In the data rows, the value 128 means zero.
Here are some numbered points:
ndarray[109   0  78 200 128  63  39  12 103  67 156 211 191   0  75 137  93 115 137 106 148 148 145 114] 0
ndarray[138 142 133 112  93  97 158 133 148 161  60 162 106 146  77  73 157 169 110 112  88  90 101 123] 1
ndarray[157 135 117 120 133 149 157  62 158 138 127 117  44 103 172 110 122 133 115 112  97  85  68 149] 2
ndarray[136 111 142 133 132 123 117  93 142 111 144 128 104  91 122 160 119 133 137 122 117 121 102 134] 3
ndarray[188 205 209  50  54  58 223 133 216 206   0 182   0 151   6  48 202 245 104  84   0  12   0 139] 4
ndarray[135 118 107 131 112 112 132 110 128 143 100 150 124 125 116  85 134 137 110 118 117 114 121 123] 5
ndarray[161 171 235  60 100 105  95 177 145 112 158  58 107 132  59 193  95 150 104 126 120 135 107 117] 6
ndarray[172 184 122  73 112 176 147 117 132 159 154  32  60 177 201  74  85 104  50 121 126 111  97 132] 7
ndarray[124 213  68 124 144 174 207 195 100 176  66 156 131 236 233  50 173  97 141 152 135 129 158 134] 8
ndarray[122  88 160 127 119 124  88 104 151 112 183  62 122  94  75 168  99 148 100 120 134 128 118 125] 9
ndarray[ 96  93 104 183 187 168 130  93 135  95 176 147 130  82 187 205 138 104 203 149 143 140 131 152] 10
ndarray[118 118  94 158 150 136 139 110 121 119 119 170 134 113 167 127 142 111 157 132 130 131 138 136] 11
ndarray[104 135 165 121 109 102 121 198 129 136 114 119 176 160  46 145 150 160 132 137 135 142 158 115] 12
ndarray[145 164  43 123 141 178 163 107  89 151 117 127 111 176 255  38 113  64  97 131 147 131 141 130] 13
ndarray[155 157 174  90 133 132 146 135 116 129 122 135 101 132 147 148 120 116 134 117 117 124  96 132] 14
ndarray[122 203 130 111 157 185 164 208 113 139 141  86 132 209 204 147 141  97 150 160 151 151 159 135] 15
ndarray[191 129 105  96  74  89 174  18 175 181  31 176   6  93 113   3 140 176  66  73  43  32  16 136] 16
ndarray[138 193 140  95  97 115 191 183 150 182  40 147 100 198  97  63 178 171 119 124  88  90 108 129] 17
ndarray[118 132 192 122 164 158  78 164 125  74 225  60 151 103 135 255  87 103 163 153 166 176 151 132] 18
ndarray[133  54 122 152 138  95  75  55 101  82 155 181 154  38 120 155  93 102 140 110 141 145 124 122] 19
ndarray[127  71  88 160 122  84  91  81  96 105 111 203 175  76 113  99 118 112 131 113 139 143 149 113] 20
ndarray[146 106  94 142 130 117 145  54 142 133  95 184  83  82 152  95 137 133 134 107  96  93  87 142] 21
ndarray[118 104  74 137 106 141 130 103 126 161 132  89 132 155 133  48 119 133  66 121 138 117 139 120] 22
New points follow, each followed by the numbers of its two nearest points above by angle, nearest first.
ndarray[ 87  83  73 186 187 175  91 116  88  83 210 115 193 103 213 183 104  64 168 157 190 184 192 134] 10 18
ndarray[ 83  79  48 176 113 127 135 123 114 163 105 141 184 160 110  47 157 141 102 128 145 129 173 116] 22 5
ndarray[109 135 208 106 146 151  50 214 106  76 250   5 198 142  98 255  69 103 125 161 195 204 191 111] 18 6
ndarray[ 80  76  42 189 134 163 169  74 154 168 121 122 117 139 147  68 164 152 117 130 121  96 128 144] 22 5
ndarray[ 97 109 134 144 109 102 129 159 139 141 106 140 165 141  52 122 158 166 132 131 125 130 149 120] 12 1
ndarray[146 188 200  85 156 171 118 184 133 100 196  45 103 150 165 226  99 103 147 150 145 154 127 136] 18 6
ndarray[118  75  91 131  81 127 109  82 146 163 146  50 123 135  77  45 108 161  30 104 127 106 125 115] 22 5
ndarray[180 127 129  99  87  96 153  41 171 159  69 151  29  90 105  56 130 168  82  86  62  57  35 135] 16 4
ndarray[113 198 181  68  64 123 141 255 133 192 107   9 178 255  18  76 146 180  45 143 139 140 180  94] 12 17
ndarray[131 135 133 132 134 113 132 131 125 119 106 170 133 118 123 139 141 127 158 128 122 127 126 131] 11 20
ndarray[ 26  42   0 223 132 154 119 157  87 164 143 117 255 192 120  50 162 125 109 153 195 168 247 106] 22 20
ndarray[189 195 119  43 108 211 102 128  99 145 234   0  72 203 250  67  17  57   0 125 178 147 129 112] 7 13
ndarray[121 121 140 135 142 126 105 134 117 100 153 132 150 108 129 172 115 111 150 135 144 151 144 128] 18 10
ndarray[139 150 227  88 157 150  39 196  97  51 255  21 174 112 134 255  45  77 138 156 193 210 170 114] 18 6
ndarray[134 182  85 120 130 152 180 157 112 165  81 147 121 194 193  58 153 112 123 136 126 120 138 131] 8 13
